A single turn carries every row of the set below to another of its rows. Some are shown first; where does it send the rows asked next?
Teto: 4, 8, 33, 12, 24, 12, -10, -4, 5, -3, -5, 10, -12, 3, -8, 8, 7, 8, 7, 6, -6, -3
gibiv: 17, 0, -9, 0, -12, 2, 15, 1, 11, 3, -17, -9, 2, 13, 1, -5, -3, -12, -4, 5, -14, -2
Zele: -21, 5, 8, -12, 8, 3, -13, -15, 2, -5, 15, 7, -1, 4, 13, -12, -2, -3, 8, -8, -4, 13
mol: 12, 21, -4, 5, 6, -1, -16, -7, 10, 1, -7, -8, 15, 3, -14, 5, 4, 0, 2, 20, 10, -5
Gimel: -25, -2, -1, 10, 1, -1, 4, 6, -16, 4, 12, 10, 4, 6, -16, -6, 5, 14, 2, -10, -18, 6
nis: 19, 8, 5, 2, 13, 7, -7, -8, 1, -4, 2, 5, -1, -1, 14, -12, -8, -19, 19, -6, -1, -5
zole: -6, -8, 10, 9, -5, 19, 21, 13, -16, -3, 8, 8, -17, 2, 0, -1, 12, 9, 1, 12, -13, -5
mam: 16, 18, 2, 3, 3, 1, -14, -3, 8, 2, -9, -11, 14, 2, -17, 6, -2, 5, 5, 20, 7, -9
Lazom: -15, 15, 4, -10, 2, 13, -16, -19, -2, 0, 19, 11, -3, 8, 7, -16, -3, 0, 4, -4, -12, 10
Linuk: 0, -7, 7, 4, -9, 16, 14, 17, -20, 4, 1, 7, -6, -1, 0, 1, 17, 18, 3, 10, -13, 2
kele: -26, 17, -11, 6, -7, -1, 4, -6, 10, 9, -10, 6, 2, 11, -24, 0, 1, 1, -5, 7, 1, -8
norog: 8, -2, 8, 3, -6, 21, 17, 15, -21, -5, -3, 10, -14, 2, 0, 5, 14, 5, 1, 9, -16, 0
melo: -12, -10, -2, 2, -11, 14, -8, 9, -5, -1, -2, 0, -5, 7, 25, -20, 0, 2, 4, 6, -11, 9
tepa: -11, -12, -7, 3, -12, 10, -6, 6, -7, -3, -8, 2, -5, 6, 20, -25, 1, -2, 4, 3, -9, 7
mor: 13, 14, 24, 10, 23, 4, -4, -10, 12, -1, -1, 8, -14, 0, -7, 9, -1, 15, 8, 8, -3, -3
kes: -24, 19, -10, 6, -10, -10, 5, -5, 3, 1, -2, 5, 7, 1, -22, 5, -7, -3, -1, 0, 3, -12
mosi: 5, 10, 27, 8, 24, 9, -11, -4, 8, -1, -10, 9, -5, -6, 0, 10, 2, 11, 12, 16, 2, -4
bofo: -26, 22, -9, 4, -13, -3, -1, -5, 10, -1, -5, 3, 4, 1, -18, -6, -4, -7, -10, 4, -6, -11
sapas: -25, 2, 2, 14, 2, -3, -2, 3, -17, 0, 11, 13, 3, 8, -12, -6, 2, 18, 1, -6, -18, 10
bik: 21, -7, -11, -5, -9, 14, 9, -5, 10, -3, -13, -7, 1, 11, 1, -6, -9, -10, 1, 9, -5, -3
puvas: -7, 0, 5, 15, 8, -10, 19, 3, -3, -6, -5, 12, 1, -8, -15, 18, 8, 6, -6, 22, 1, 1
dibot: 22, -4, -11, 5, -10, 8, 5, 3, 9, 7, -9, -12, 9, 9, 3, -5, -9, -10, 5, 0, -11, -6
Riv: -15, 12, 12, -13, 3, 4, -19, -18, 6, -10, 15, 6, -4, 4, -1, -13, 2, 1, 7, -5, -8, 14
tipor: -12, 6, 7, 12, 5, -11, 17, 0, 0, -4, -7, 15, 0, -8, -10, 20, 10, 9, -6, 17, 6, 1
lun: 22, 9, 8, 4, 16, 7, -8, -2, -3, -6, 5, 1, -6, -1, 13, -15, -6, -14, 16, -3, 1, -4

gibiv goes to norog
zole goes to mor
nis goes to Gimel
And these:
puvas goes to lun
kes goes to dibot

A single turn carries every row of the set below to another of its rows. Some are shown first; where does it send the rows asked next?
mot: -5, -13, 5, 11, -16, 9, -16, 2, 13, 2, -14, -1, -18, 3, 5, 0, -15, -10, 9, 9, 3, -10, 27, -7, 1, -13, -6, -3, 6, -9
sofot: -7, 1, 4, -7, -14, 23, -5, -11, -3, -4, 3, 11, -5, 5, 7, 23, -7, -7, 13, -14, -15, 10, 0, -6, 11, 0, 9, -4, 4, -12
fabop: -1, -3, -19, 9, -17, -12, 15, 10, 26, 19, -3, 3, -2, -6, -10, -1, -2, -2, -9, 11, 0, 5, 16, -6, -10, -1, -6, 8, -2, -13
papu: 0, 3, 13, -1, -7, -9, 11, -4, 10, 13, 6, 3, -22, -4, 2, 21, -5, 15, -4, 4, -11, 16, 14, 3, -14, 2, 1, 12, -4, -6
Viso: 26, 4, 0, -1, 2, -4, 18, 12, -2, -4, -5, -21, -7, 10, -4, 4, -13, 9, -13, -3, -16, -2, -8, -7, 11, -7, 6, -7, -19, 7
dide: -13, -4, 7, -5, -12, 20, -14, -3, 3, -4, -3, 7, -14, 6, 6, 22, -19, -8, 14, -11, -6, 5, 8, -6, 12, -10, 10, -8, 4, -14
debo: 4, -14, 4, 3, -11, 8, -3, 19, -6, -2, -2, -6, -4, 3, 6, -1, -13, 13, 2, -2, 5, -21, 23, -16, -4, -25, 4, 4, 1, -12
renu: -2, -4, -10, -7, 2, 5, 11, -2, -4, -18, -2, 9, -10, 12, 23, 18, -3, 2, -3, 3, 12, -7, -3, -8, 3, -5, 25, 1, 11, -9
minok: 8, 0, 12, -3, -12, -16, 15, 2, 8, 1, 4, -1, -21, -9, 10, 15, 6, 12, -1, 5, 6, 6, 13, -3, -22, -8, -7, 15, 3, -2
dag: 13, -1, -13, 2, 17, -8, 7, 14, 0, -13, -9, -10, 0, 1, 8, -12, 5, -13, -11, 5, -10, -17, -13, -17, 15, -5, 4, -9, -5, 1
Feg: 2, -13, -17, -10, -13, -1, 13, 13, -10, 6, -4, -5, -4, 0, -30, -7, 16, 0, 19, -8, -5, 2, -2, 2, -2, 8, -3, 7, -1, 4
pakog: 13, 2, -4, 0, 6, 1, 3, -10, -13, -19, -6, -12, -17, 1, 14, 14, 9, -9, 4, -17, -12, 2, -9, -18, 7, 10, -2, -3, 12, -4
rupe: -6, -17, -19, 9, 1, -10, 3, 2, -6, 15, -8, 3, -11, 5, -15, -16, 13, 7, 15, 0, 8, -5, 6, 1, 0, 13, 5, 12, 9, -3
Baz: -11, -1, -11, 5, -8, 2, 22, -1, 1, 16, -5, 7, -6, 4, -22, -10, 6, 2, 15, -1, 7, 5, -1, 16, 9, 10, 5, -3, -1, 9
fono: 1, 4, -4, 0, 1, 12, -6, 3, -2, 3, -8, -1, 8, -12, -4, -2, 5, -26, 3, -7, -32, 1, -3, -12, 19, 2, -9, -9, 3, -10
dos: 16, -12, -2, -8, -15, 1, 18, 27, -4, -4, -5, -13, -15, 14, 5, 5, -8, 3, -3, 8, -15, -27, 8, -17, 2, -9, 5, -5, -7, 1
Kir: 16, 3, 2, 6, -3, -2, 4, -6, 18, 1, -16, -15, -21, 10, -4, 5, -15, -12, -8, 8, -17, 9, -3, 2, 16, 5, -4, -14, -14, 9
rufud: -11, -7, -10, -4, -1, 12, -2, 21, 7, 2, -7, 16, 8, 1, 5, 2, -10, -9, -1, 8, 1, -18, 10, -6, 14, -21, 17, -8, -1, -15
bafi: 7, 0, -19, 1, 16, -7, 10, 11, -4, -10, -14, -2, 4, -5, 11, -6, 10, -16, -12, 10, -5, -17, -5, -14, 11, -1, 6, -5, 10, -7
votok: -14, -2, -10, -6, -5, 16, 2, 10, 6, 5, -4, 21, 15, -2, 5, 3, -5, -14, -3, 14, -8, -7, 4, -2, 15, -11, 17, -6, 2, -14
sapon: 2, -19, -1, -9, -1, -13, 1, 12, -20, 4, -7, 3, -19, -2, -13, -3, 16, 9, 19, 3, -6, 0, 3, 3, -6, 8, -1, 17, 10, 2
Limob: 10, 1, 2, 2, 5, 1, -3, -11, -6, -19, -5, -19, -22, 8, 9, 9, -3, -13, 4, -13, -17, 7, -14, -18, 13, 7, -3, -7, 1, 2
ret: 4, 4, -11, 8, -19, -11, 27, 11, 15, 13, -2, -9, -2, -7, -8, -12, 8, -5, -5, 6, -2, -7, 10, -18, -10, -1, -17, 6, -1, -6
daro: -3, -3, 7, -13, -10, -2, 20, 6, -13, 4, -4, 6, -13, -2, -20, 3, 8, 3, 19, 2, -6, 10, -6, 18, 4, 4, -1, 3, 1, 14
bireg: 6, -8, -8, -8, 1, 0, 11, 11, -2, -21, -3, 5, -18, 16, 22, 14, -5, 4, -1, -2, 8, -17, -5, -13, 6, -11, 18, -3, 5, -4
tuge: -11, -6, 5, 6, 3, -9, 9, -3, -9, 13, -8, 15, -21, 2, -6, -6, 7, 10, 15, 9, 7, 3, 4, 17, 5, 10, 7, 8, 10, 8
Pozek: 5, 1, 8, 16, 1, 4, -17, -15, 16, 2, -15, -9, -9, 0, -4, -1, -20, -3, -1, -2, 2, 15, 12, 2, 10, -12, -6, -5, -6, -3
pude: -4, 6, -9, 11, -15, -4, 24, 5, 17, 25, 1, -6, -4, -3, -15, -6, -3, -2, -7, 5, -19, 3, 11, -12, -3, 10, -10, 4, -9, -11
kubo: -7, 3, 0, 5, 3, 12, -16, -1, 3, 4, -10, -9, 3, -9, -8, -3, -9, -25, 4, -5, -25, 6, 1, -10, 22, -4, -5, -12, -4, -9
domeg: 4, 10, 21, -1, -10, -8, 23, -3, -2, 7, 8, -9, -23, -5, 5, 10, 5, 13, 0, 0, -14, 5, 10, -9, -14, 3, -10, 9, -4, 1

sapon goes to Feg
Viso goes to Kir
And these:
renu goes to bafi
Limob goes to kubo
minok goes to ret

